In the data rows, zero lies at 4.5, halfway between 4 and 5.
Here are some points, one per row:
[6 5 2 5 8 8 5 6 4 4 2 7 8 8 7 5 4 7 5 4 0 4 6 3 4 7 4 3 5 7 3 6 3 7 2 2 5
 7 5 6 1 4 5 5 8 5 6 4]
[4 7 6 1 6 2 5 4 6 2 2 5 4 3 4 7 4 4 2 6 5 6 3 4 3 5 4 2 2 6 7 5 4 6 4 3 5
 6 7 3 3 3 6 6 4 4 7 6]
[4 3 7 1 5 4 4 8 2 4 2 4 6 2 2 6 6 3 6 7 6 3 4 3 4 2 5 8 2 7 6 5 6 9 5 5 7
 6 4 4 5 6 2 3 7 7 5 5]
[4 4 2 6 5 4 5 5 4 6 5 5 2 5 3 3 8 5 4 4 5 6 3 8 4 1 3 3 4 3 5 5 4 6 5 5 4
 5 4 5 2 5 2 3 4 3 4 5]
[6 4 5 6 4 2 4 3 3 5 7 7 3 7 5 6 5 5 4 4 3 4 3 1 3 5 8 5 3 8 5 7 2 2 4 4 5
 4 5 5 6 5 6 4 5 6 2 8]
[6 5 1 2 5 2 5 2 5 8 1 5 6 6 5 6 3 7 7 2 5 3 3 0 4 4 5 8 4 3 2 2 2 5 6 4 6
 6 2 5 0 6 6 3 7 6 4 6]
[4 4 3 6 2 5 4 3 4 6 4 5 3 6 0 6 3 4 5 0 4 5 7 5 6 6 4 4 5 7 3 4 6 2 4 2 6
 3 5 3 7 3 3 7 6 5 5 4]
[4 5 7 4 3 4 6 4 3 8 5 4 6 3 8 1 2 7 3 3 3 3 2 5 4 5 5 5 2 4 4 6 6 6 3 7 1
 6 4 5 5 7 5 4 4 4 2 2]
[6 3 5 4 3 4 5 4 3 2 4 6 5 6 7 4 3 4 4 5 2 3 4 6 6 4 4 4 5 4 6 4 0 9 8 7 5
 4 5 5 5 3 6 7 5 3 4 3]
[5 2 1 6 4 5 5 5 1 4 5 4 6 3 6 3 2 4 5 5 5 5 5 7 3 6 4 7 7 5 5 4 4 4 4 7 3
 2 7 2 4 2 5 5 5 3 3 4]
[6 2 6 2 4 8 6 2 3 4 1 5 6 4 7 5 4 4 4 3 4 7 4 6 3 3 5 7 8 6 6 1 6 7 6 7 3
 4 4 5 5 5 6 4 7 6 5 5]
[2 3 3 4 7 4 5 4 3 3 4 5 4 6 4 1 8 4 4 1 4 2 4 7 5 3 5 3 6 4 5 8 4 4 5 8 6
 5 5 5 3 7 2 6 3 7 5 3]
[4 8 6 3 4 5 7 6 8 2 7 2 6 4 6 7 5 4 7 2 8 5 4 5 6 3 4 6 0 5 5 4 5 5 3 2 5
 9 6 5 3 5 6 2 6 5 6 2]
[4 6 9 5 7 1 5 6 6 6 3 3 3 4 3 4 1 4 6 6 4 3 2 2 8 2 5 5 3 5 5 6 1 1 1 5 2
 5 4 5 5 5 4 5 3 5 1 5]
[5 4 5 6 3 2 7 5 7 3 4 4 4 4 7 4 4 6 6 4 4 5 3 4 4 3 4 4 3 5 4 1 5 5 4 5 3
 4 6 5 4 7 3 4 2 5 5 6]
[5 5 4 4 4 5 3 7 4 2 7 3 5 3 5 4 7 5 6 3 5 4 4 6 3 5 3 4 4 4 4 6 6 7 5 3 7
 5 6 5 1 4 3 4 6 4 6 3]
[4 7 4 5 4 3 7 4 6 3 3 5 3 5 4 5 3 4 4 5 5 4 5 6 3 2 4 5 3 5 3 3 4 6 6 8 2
 4 5 4 2 7 6 5 5 4 3 4]
[4 4 4 6 3 4 4 4 3 8 7 5 2 5 6 4 1 4 5 3 5 6 6 4 6 4 5 5 4 4 2 0 6 1 4 4 5
 3 4 1 7 3 6 3 3 5 3 9]
[3 4 3 2 3 4 4 7 6 4 0 5 7 6 3 5 5 5 6 6 4 5 5 5 4 3 5 4 5 7 7 5 7 6 3 4 5
 5 1 6 4 8 4 5 2 5 4 4]
[3 4 7 4 4 4 3 7 3 4 2 7 5 3 2 4 7 1 2 6 4 4 2 4 6 7 5 4 1 7 6 5 3 6 6 6 3
 3 2 5 5 4 1 4 3 6 7 4]
[5 3 2 5 2 9 6 3 8 4 4 5 5 6 1 6 6 6 4 5 7 8 5 5 4 6 4 2 5 3 5 7 6 9 4 2 6
 7 5 3 5 4 6 2 4 3 7 3]
[6 4 6 6 5 1 7 7 3 5 7 4 5 3 4 4 5 6 4 1 5 2 2 4 2 3 6 4 2 1 3 4 5 3 4 7 4
 4 3 7 4 5 6 6 4 6 4 5]
[5 4 2 8 3 5 2 5 4 4 6 5 5 5 3 5 9 5 4 5 7 5 3 4 4 4 2 0 4 3 5 5 6 7 5 2 7
 9 3 6 4 3 6 0 2 3 4 2]
[3 5 8 3 7 4 5 6 6 2 5 2 6 6 6 6 1 4 5 6 3 2 4 6 3 5 5 6 5 3 7 5 5 4 5 3 4
 5 2 4 7 7 2 6 5 7 6 2]
[5 7 5 6 3 4 7 2 5 3 4 4 3 4 7 6 4 5 5 4 6 6 5 3 4 5 4 5 5 6 4 5 6 5 3 7 2
 5 5 4 7 5 3 6 3 4 4 6]
[5 5 4 4 5 5 5 6 4 5 5 4 6 4 3 2 7 2 7 5 3 5 4 4 6 8 5 5 5 4 4 3 1 2 6 6 6
 5 5 7 3 4 5 4 2 5 3 5]
[3 6 3 6 7 8 1 0 5 9 6 8 4 5 2 4 5 3 3 4 5 5 1 0 7 9 6 6 6 3 3 5 5 1 4 3 4
 1 6 1 7 4 7 5 2 2 4 5]
[5 5 5 4 6 5 5 6 6 4 5 4 4 6 4 5 0 6 6 6 2 5 5 5 5 4 6 6 7 5 3 3 2 4 5 3 2
 3 6 5 5 4 7 5 4 7 6 5]
[7 4 4 1 5 3 5 4 3 2 4 4 5 4 4 3 3 2 4 3 4 6 3 6 4 1 7 4 2 2 3 4 1 3 3 4 3
 4 5 4 5 6 3 5 3 4 3 7]
[3 5 4 4 2 7 5 6 5 3 3 4 4 3 6 4 4 6 4 5 3 3 4 7 5 6 4 5 8 5 5 5 6 3 5 5 6
 5 5 8 3 3 4 4 4 3 7 7]
[5 6 8 6 5 4 3 7 2 4 4 2 6 5 4 3 3 5 7 7 8 5 2 5 4 4 5 1 6 4 5 6 5 2 4 1 4
 1 3 7 3 7 2 7 3 6 4 5]
[4 5 8 0 5 5 4 6 7 7 6 4 5 7 6 5 2 5 4 4 3 5 6 6 4 6 7 7 2 4 5 3 4 3 3 7 2
 1 3 3 7 3 6 9 6 7 4 4]
[6 3 2 4 6 4 2 2 5 1 1 6 4 5 1 4 5 4 2 8 1 7 7 5 5 5 5 3 5 5 3 4 8 6 4 5 8
 5 7 6 6 1 5 4 5 5 3 5]
[7 3 4 4 5 3 7 3 6 6 5 6 6 3 4 4 1 2 4 9 1 3 6 5 5 3 6 4 4 4 6 2 2 3 2 4 4
 2 3 6 4 3 3 6 7 5 4 6]
[2 3 6 5 6 6 3 6 8 6 2 5 5 4 6 4 5 4 5 7 3 6 9 3 5 7 4 5 8 6 7 5 5 5 4 3 9
 6 5 5 4 4 5 4 7 4 7 0]
[4 3 4 7 6 7 3 1 9 8 5 6 4 5 3 6 5 3 2 7 5 7 3 1 6 5 2 2 7 4 3 1 3 1 4 2 5
 5 6 2 5 1 6 3 4 3 5 4]
[3 9 5 7 6 6 3 3 4 1 3 7 3 7 1 6 6 2 2 5 6 3 8 3 5 6 4 7 7 5 5 7 6 6 3 3 7
 8 6 5 5 5 6 5 3 5 6 2]
[3 7 9 5 7 3 6 6 4 3 3 5 5 2 5 4 4 4 8 9 5 5 4 5 4 3 7 3 3 5 5 5 6 4 7 0 2
 5 1 7 5 6 4 4 8 4 8 7]
[5 5 2 0 2 5 4 1 6 4 5 7 6 4 3 6 5 5 8 7 3 7 7 6 5 6 4 4 7 3 3 6 7 5 5 3 5
 6 5 5 3 4 6 1 5 6 7 4]
[5 6 4 7 3 3 2 4 4 6 8 3 0 2 1 3 8 8 5 3 6 4 4 2 4 5 6 2 3 3 5 4 4 3 4 3 5
 5 4 5 7 4 5 3 4 4 0 8]
[4 6 8 2 4 3 4 8 2 4 8 5 5 5 6 1 7 7 6 4 6 6 3 6 5 2 4 6 4 5 4 6 6 5 5 8 4
 5 7 2 4 4 1 2 4 3 7 3]
[4 2 4 4 3 3 6 5 2 5 8 5 3 2 7 4 7 4 3 2 5 5 5 6 6 6 3 4 5 4 3 4 6 7 5 5 2
 4 4 2 5 4 3 5 7 2 6 5]
[5 5 2 3 4 4 5 4 6 8 9 2 5 3 4 6 6 4 5 5 6 5 5 3 3 1 5 4 6 5 6 6 4 8 5 4 6
 3 4 5 4 4 3 4 5 5 4 6]
[2 4 5 4 1 5 4 6 5 3 5 4 2 6 5 6 5 5 5 7 4 3 5 5 6 6 4 6 3 5 6 6 3 2 4 5 5
 5 5 7 2 4 4 6 6 4 7 3]
[5 5 3 7 6 1 3 6 1 6 6 3 6 3 3 2 7 4 7 2 5 2 3 2 3 5 4 5 2 3 5 3 3 4 5 4 3
 7 6 8 3 5 0 1 5 4 3 6]
[2 8 5 4 4 5 2 3 2 1 6 3 2 5 3 6 2 3 5 4 6 3 6 4 4 5 4 5 2 3 3 6 3 2 3 1 6
 5 3 6 5 3 6 5 3 6 3 2]
[3 3 3 5 2 7 3 4 3 2 4 5 6 7 4 3 8 6 6 4 4 2 6 8 5 4 4 1 6 5 3 6 7 7 8 5 5
 4 4 6 2 4 3 6 4 5 4 3]
[4 5 3 6 5 5 6 3 4 4 3 3 4 6 5 2 7 6 5 4 5 4 4 5 2 2 3 7 4 6 4 7 6 6 4 5 5
 5 5 3 3 5 3 1 4 4 6 6]
[5 1 1 3 3 6 2 4 6 2 4 4 5 4 6 5 2 4 4 5 4 6 9 8 2 6 4 4 5 6 4 4 6 5 6 2 4
 6 4 3 6 5 4 6 5 5 4 9]
[4 7 7 6 5 1 5 5 6 6 4 4 3 3 3 5 4 4 5 4 5 5 4 2 5 4 6 8 4 4 6 3 7 4 4 4 5
 6 3 2 5 2 4 7 3 4 5 3]
[4 7 3 5 8 2 5 2 4 5 6 5 2 6 3 6 6 6 2 5 5 4 4 4 4 7 5 4 6 6 4 4 1 3 4 4 4
 4 4 2 5 5 5 4 0 3 2 6]
[5 3 2 4 4 7 4 7 3 5 2 6 4 7 5 8 5 4 2 5 5 4 8 4 3 7 3 5 7 5 7 6 7 8 7 2 3
 4 4 4 3 5 5 6 4 4 4 5]
[5 4 2 5 7 5 3 2 3 5 6 3 5 4 2 7 4 2 1 6 7 4 2 1 6 4 6 2 6 5 6 2 7 1 3 5 4
 4 5 6 5 2 6 6 2 1 4 3]
[5 2 6 5 5 5 6 3 3 3 3 6 7 5 5 4 6 7 3 2 4 4 6 5 5 4 3 3 6 6 2 6 3 2 8 5 4
 2 7 5 6 4 5 4 4 3 4 0]
[5 7 8 4 3 5 5 6 8 8 6 1 3 3 8 6 4 5 6 2 4 5 3 4 5 4 4 2 6 2 3 4 5 4 1 5 7
 2 3 1 7 7 6 2 6 5 2 2]
[5 3 3 4 2 7 5 5 4 6 8 4 6 3 3 7 2 3 2 3 6 6 7 7 4 4 4 5 3 4 6 5 3 4 5 8 3
 2 3 3 6 4 4 5 6 6 5 7]
[4 5 5 4 7 4 4 6 4 6 4 4 3 3 7 6 4 6 6 2 5 4 3 4 4 3 6 2 2 5 5 6 2 4 2 8 5
 3 5 7 4 5 6 5 3 3 3 6]
[5 5 5 5 7 5 6 4 6 3 4 5 4 6 4 1 3 5 7 3 7 5 5 4 2 4 3 5 8 3 4 5 6 3 5 7 4
 5 6 5 3 6 5 7 6 5 5 5]
[6 3 5 8 4 7 2 2 7 9 5 2 3 4 5 4 4 4 2 5 5 4 3 3 6 9 6 5 6 4 3 4 4 2 5 5 3
 0 3 2 7 2 5 5 4 4 6 2]
[6 2 4 5 5 5 7 5 1 5 2 4 5 4 9 1 3 7 3 9 5 4 5 9 5 3 1 7 3 4 4 3 6 7 6 7 4
 2 6 3 8 6 6 5 6 2 5 3]
Along one direction, these points spread out more than along any other. Take the direction at right angles to it along which they spread out most. Go by this last direction. How many in every 100 of the points above lie lower along it than each point below? Round to a whole number. More than half of the points above lie lower than the first one.
[2 3 3 4 7 4 5 4 3 3 4 5 4 6 4 1 8 4 4 1 4 2 4 7 5 3 5 3 6 4 5 8 4 4 5 8 6
 5 5 5 3 7 2 6 3 7 5 3] ~ 27
[6 3 5 8 4 7 2 2 7 9 5 2 3 4 5 4 4 4 2 5 5 4 3 3 6 9 6 5 6 4 3 4 4 2 5 5 3
 0 3 2 7 2 5 5 4 4 6 2] ~ 90
[4 3 7 1 5 4 4 8 2 4 2 4 6 2 2 6 6 3 6 7 6 3 4 3 4 2 5 8 2 7 6 5 6 9 5 5 7
 6 4 4 5 6 2 3 7 7 5 5] ~ 8
[4 5 8 0 5 5 4 6 7 7 6 4 5 7 6 5 2 5 4 4 3 5 6 6 4 6 7 7 2 4 5 3 4 3 3 7 2
 1 3 3 7 3 6 9 6 7 4 4] ~ 23
[4 3 4 7 6 7 3 1 9 8 5 6 4 5 3 6 5 3 2 7 5 7 3 1 6 5 2 2 7 4 3 1 3 1 4 2 5
 5 6 2 5 1 6 3 4 3 5 4] ~ 98
[5 5 5 5 7 5 6 4 6 3 4 5 4 6 4 1 3 5 7 3 7 5 5 4 2 4 3 5 8 3 4 5 6 3 5 7 4
 5 6 5 3 6 5 7 6 5 5 5] ~ 38
[7 4 4 1 5 3 5 4 3 2 4 4 5 4 4 3 3 2 4 3 4 6 3 6 4 1 7 4 2 2 3 4 1 3 3 4 3
 4 5 4 5 6 3 5 3 4 3 7] ~ 10
[2 3 6 5 6 6 3 6 8 6 2 5 5 4 6 4 5 4 5 7 3 6 9 3 5 7 4 5 8 6 7 5 5 5 4 3 9
 6 5 5 4 4 5 4 7 4 7 0] ~ 83
[4 5 3 6 5 5 6 3 4 4 3 3 4 6 5 2 7 6 5 4 5 4 4 5 2 2 3 7 4 6 4 7 6 6 4 5 5
 5 5 3 3 5 3 1 4 4 6 6] ~ 40
[5 5 5 4 6 5 5 6 6 4 5 4 4 6 4 5 0 6 6 6 2 5 5 5 5 4 6 6 7 5 3 3 2 4 5 3 2
 3 6 5 5 4 7 5 4 7 6 5] ~ 55
[5 3 2 4 4 7 4 7 3 5 2 6 4 7 5 8 5 4 2 5 5 4 8 4 3 7 3 5 7 5 7 6 7 8 7 2 3
 4 4 4 3 5 5 6 4 4 4 5] ~ 80
[5 7 8 4 3 5 5 6 8 8 6 1 3 3 8 6 4 5 6 2 4 5 3 4 5 4 4 2 6 2 3 4 5 4 1 5 7
 2 3 1 7 7 6 2 6 5 2 2] ~ 28
[4 7 6 1 6 2 5 4 6 2 2 5 4 3 4 7 4 4 2 6 5 6 3 4 3 5 4 2 2 6 7 5 4 6 4 3 5
 6 7 3 3 3 6 6 4 4 7 6] ~ 60
[5 6 8 6 5 4 3 7 2 4 4 2 6 5 4 3 3 5 7 7 8 5 2 5 4 4 5 1 6 4 5 6 5 2 4 1 4
 1 3 7 3 7 2 7 3 6 4 5] ~ 18
[4 2 4 4 3 3 6 5 2 5 8 5 3 2 7 4 7 4 3 2 5 5 5 6 6 6 3 4 5 4 3 4 6 7 5 5 2
 4 4 2 5 4 3 5 7 2 6 5] ~ 48
